In the rows, zero is written as 100.
Z: rows in 3 groups, each row roughly a mix of its group's directions
Z (102 x 10)
[[118, 104, 99, 73, 84, 137, 136, 113, 99, 109],
[138, 134, 87, 102, 90, 110, 97, 79, 76, 117],
[132, 132, 116, 116, 99, 109, 70, 80, 113, 111],
[115, 115, 95, 119, 113, 146, 107, 102, 121, 127],
[84, 93, 66, 125, 93, 111, 133, 79, 78, 105],
[111, 101, 112, 129, 49, 113, 97, 111, 116, 94],
[78, 109, 121, 83, 99, 71, 79, 139, 111, 99],
[107, 102, 126, 56, 73, 73, 100, 111, 106, 95],
[78, 123, 70, 87, 110, 134, 69, 101, 96, 105],
[111, 100, 80, 128, 134, 115, 96, 118, 95, 135],
[75, 100, 110, 67, 143, 88, 89, 116, 107, 92],
[94, 90, 124, 107, 102, 137, 126, 122, 121, 123],
[85, 92, 134, 62, 98, 71, 92, 91, 115, 84],
[130, 114, 101, 117, 106, 144, 124, 87, 91, 112],
[93, 70, 117, 85, 53, 108, 121, 108, 109, 100],
[72, 92, 96, 148, 103, 82, 79, 91, 101, 82],
[80, 113, 132, 93, 86, 74, 69, 86, 103, 125],
[103, 95, 83, 123, 146, 124, 120, 109, 108, 87],
[99, 119, 106, 68, 106, 76, 58, 97, 107, 79],
[122, 121, 75, 106, 127, 108, 95, 90, 58, 95],
[119, 97, 104, 58, 69, 118, 102, 101, 71, 101],
[75, 103, 124, 71, 88, 73, 91, 111, 112, 68],
[90, 91, 79, 153, 104, 115, 116, 100, 109, 116],
[83, 119, 131, 72, 104, 71, 73, 94, 118, 100],
[99, 89, 107, 46, 81, 92, 112, 99, 79, 86],
[70, 92, 88, 142, 131, 89, 96, 89, 99, 84],
[138, 101, 94, 82, 73, 132, 123, 107, 89, 93],
[84, 81, 101, 70, 112, 100, 126, 130, 130, 112],
[57, 98, 92, 130, 124, 80, 85, 87, 93, 90],
[113, 97, 76, 94, 103, 126, 148, 103, 101, 122],
[127, 118, 127, 66, 72, 90, 88, 105, 112, 113],
[49, 103, 101, 106, 103, 73, 87, 88, 100, 77],
[127, 110, 88, 108, 108, 101, 100, 139, 141, 104],
[101, 70, 114, 62, 81, 111, 132, 112, 99, 90],
[102, 119, 99, 90, 113, 65, 55, 100, 103, 81],
[106, 124, 109, 109, 103, 80, 84, 92, 109, 152],
[56, 97, 100, 101, 62, 74, 87, 104, 99, 95],
[80, 143, 95, 104, 123, 97, 82, 97, 81, 127],
[103, 117, 125, 67, 85, 120, 97, 124, 130, 86],
[93, 68, 84, 74, 84, 78, 123, 115, 106, 72],
[93, 86, 115, 139, 71, 108, 104, 114, 134, 102],
[68, 84, 137, 82, 84, 107, 113, 105, 122, 119],
[81, 90, 119, 74, 76, 71, 110, 136, 94, 104],
[47, 95, 107, 100, 125, 81, 93, 84, 92, 108],
[124, 97, 78, 136, 96, 130, 93, 77, 82, 91],
[111, 114, 127, 79, 106, 83, 54, 84, 96, 89],
[125, 107, 112, 86, 78, 140, 127, 94, 120, 107],
[91, 121, 118, 68, 84, 72, 65, 106, 107, 93],
[68, 86, 104, 97, 116, 84, 106, 100, 107, 51],
[95, 113, 82, 98, 82, 116, 98, 95, 60, 61],
[103, 78, 57, 120, 76, 111, 123, 114, 88, 98],
[101, 64, 86, 90, 94, 99, 139, 90, 76, 79],
[132, 100, 90, 96, 111, 79, 77, 79, 83, 63],
[92, 133, 84, 110, 124, 75, 66, 87, 83, 102],
[118, 102, 89, 80, 76, 83, 96, 61, 71, 84],
[100, 78, 64, 122, 132, 119, 112, 99, 78, 98],
[104, 74, 89, 85, 64, 118, 126, 109, 86, 73],
[102, 145, 113, 95, 111, 111, 97, 89, 100, 142],
[77, 94, 119, 72, 85, 54, 100, 103, 98, 86],
[129, 140, 111, 107, 99, 93, 65, 106, 113, 114],
[130, 81, 81, 79, 109, 121, 140, 109, 102, 102],
[100, 86, 117, 108, 69, 135, 130, 79, 86, 109],
[96, 130, 118, 78, 102, 87, 70, 122, 122, 122],
[108, 83, 117, 85, 59, 78, 114, 90, 85, 72],
[106, 87, 117, 80, 75, 131, 138, 91, 91, 115],
[128, 112, 118, 110, 90, 141, 118, 100, 116, 123],
[97, 96, 101, 65, 85, 108, 105, 74, 102, 54],
[84, 135, 110, 89, 112, 77, 58, 105, 106, 110],
[144, 133, 99, 109, 104, 104, 84, 81, 91, 122],
[85, 111, 78, 135, 121, 68, 82, 84, 100, 114],
[107, 112, 65, 85, 92, 68, 72, 111, 86, 79],
[140, 101, 111, 83, 121, 112, 123, 80, 128, 100],
[133, 136, 115, 92, 84, 94, 65, 98, 97, 110],
[104, 87, 130, 60, 77, 115, 113, 121, 115, 103],
[147, 103, 116, 85, 67, 118, 104, 106, 108, 108],
[147, 93, 90, 94, 76, 127, 111, 88, 82, 107],
[89, 86, 91, 124, 85, 129, 143, 86, 95, 112],
[92, 113, 139, 91, 91, 80, 93, 134, 129, 101],
[95, 93, 89, 73, 98, 67, 67, 121, 97, 73],
[135, 83, 114, 92, 87, 140, 120, 92, 84, 100],
[63, 101, 129, 110, 104, 107, 102, 111, 129, 130],
[152, 102, 95, 99, 96, 131, 101, 77, 101, 92],
[61, 58, 110, 103, 102, 107, 87, 121, 85, 104],
[71, 90, 82, 95, 119, 70, 78, 95, 80, 70],
[111, 123, 107, 128, 130, 98, 63, 111, 121, 101],
[113, 106, 113, 85, 102, 134, 133, 83, 92, 133],
[103, 105, 104, 69, 84, 71, 74, 76, 91, 71],
[86, 85, 108, 111, 77, 124, 138, 108, 123, 124],
[94, 88, 106, 98, 96, 136, 138, 75, 76, 110],
[109, 107, 118, 61, 98, 59, 79, 101, 105, 88],
[140, 104, 101, 119, 85, 138, 116, 83, 97, 111],
[80, 113, 105, 112, 94, 61, 56, 90, 96, 98],
[108, 104, 107, 59, 57, 102, 115, 111, 115, 105],
[79, 98, 87, 147, 111, 122, 117, 113, 116, 87],
[131, 99, 125, 66, 64, 93, 114, 102, 104, 102],
[88, 111, 104, 63, 86, 62, 78, 92, 90, 119],
[103, 86, 87, 131, 121, 63, 82, 108, 73, 105],
[117, 88, 129, 112, 93, 108, 127, 80, 140, 96],
[97, 111, 134, 79, 59, 75, 101, 106, 110, 111],
[85, 124, 120, 71, 98, 67, 69, 87, 107, 100],
[106, 122, 112, 89, 109, 72, 50, 91, 101, 89],
[93, 109, 119, 121, 133, 82, 63, 100, 123, 94]]

one row of each group, then the others: which group is each in?
[56, 99, 103, 103, 91, 63, 71, 104, 103, 91]  (88)
[102, 93, 82, 146, 123, 128, 116, 87, 101, 109]  (89)
[74, 111, 87, 95, 135, 91, 85, 106, 59, 103]  (91)

[99, 91, 92, 72, 124, 68, 76, 115, 87, 73]  (89)
[128, 87, 121, 68, 113, 132, 123, 93, 93, 105]  (88)
[110, 121, 112, 75, 114, 68, 69, 81, 93, 80]  (91)
[97, 81, 106, 91, 74, 86, 110, 85, 85, 51]  (89)
[76, 68, 96, 88, 97, 80, 124, 129, 79, 83]  (89)
[100, 69, 116, 57, 75, 95, 115, 114, 111, 102]  (88)
[140, 88, 107, 56, 95, 102, 119, 113, 99, 100]  (89)
[96, 107, 130, 81, 72, 124, 124, 94, 115, 129]  (91)
[92, 100, 124, 68, 76, 115, 135, 111, 122, 101]  (89)
[113, 111, 115, 55, 99, 73, 68, 104, 94, 100]  (88)
[58, 99, 115, 91, 127, 72, 81, 109, 117, 107]  (88)
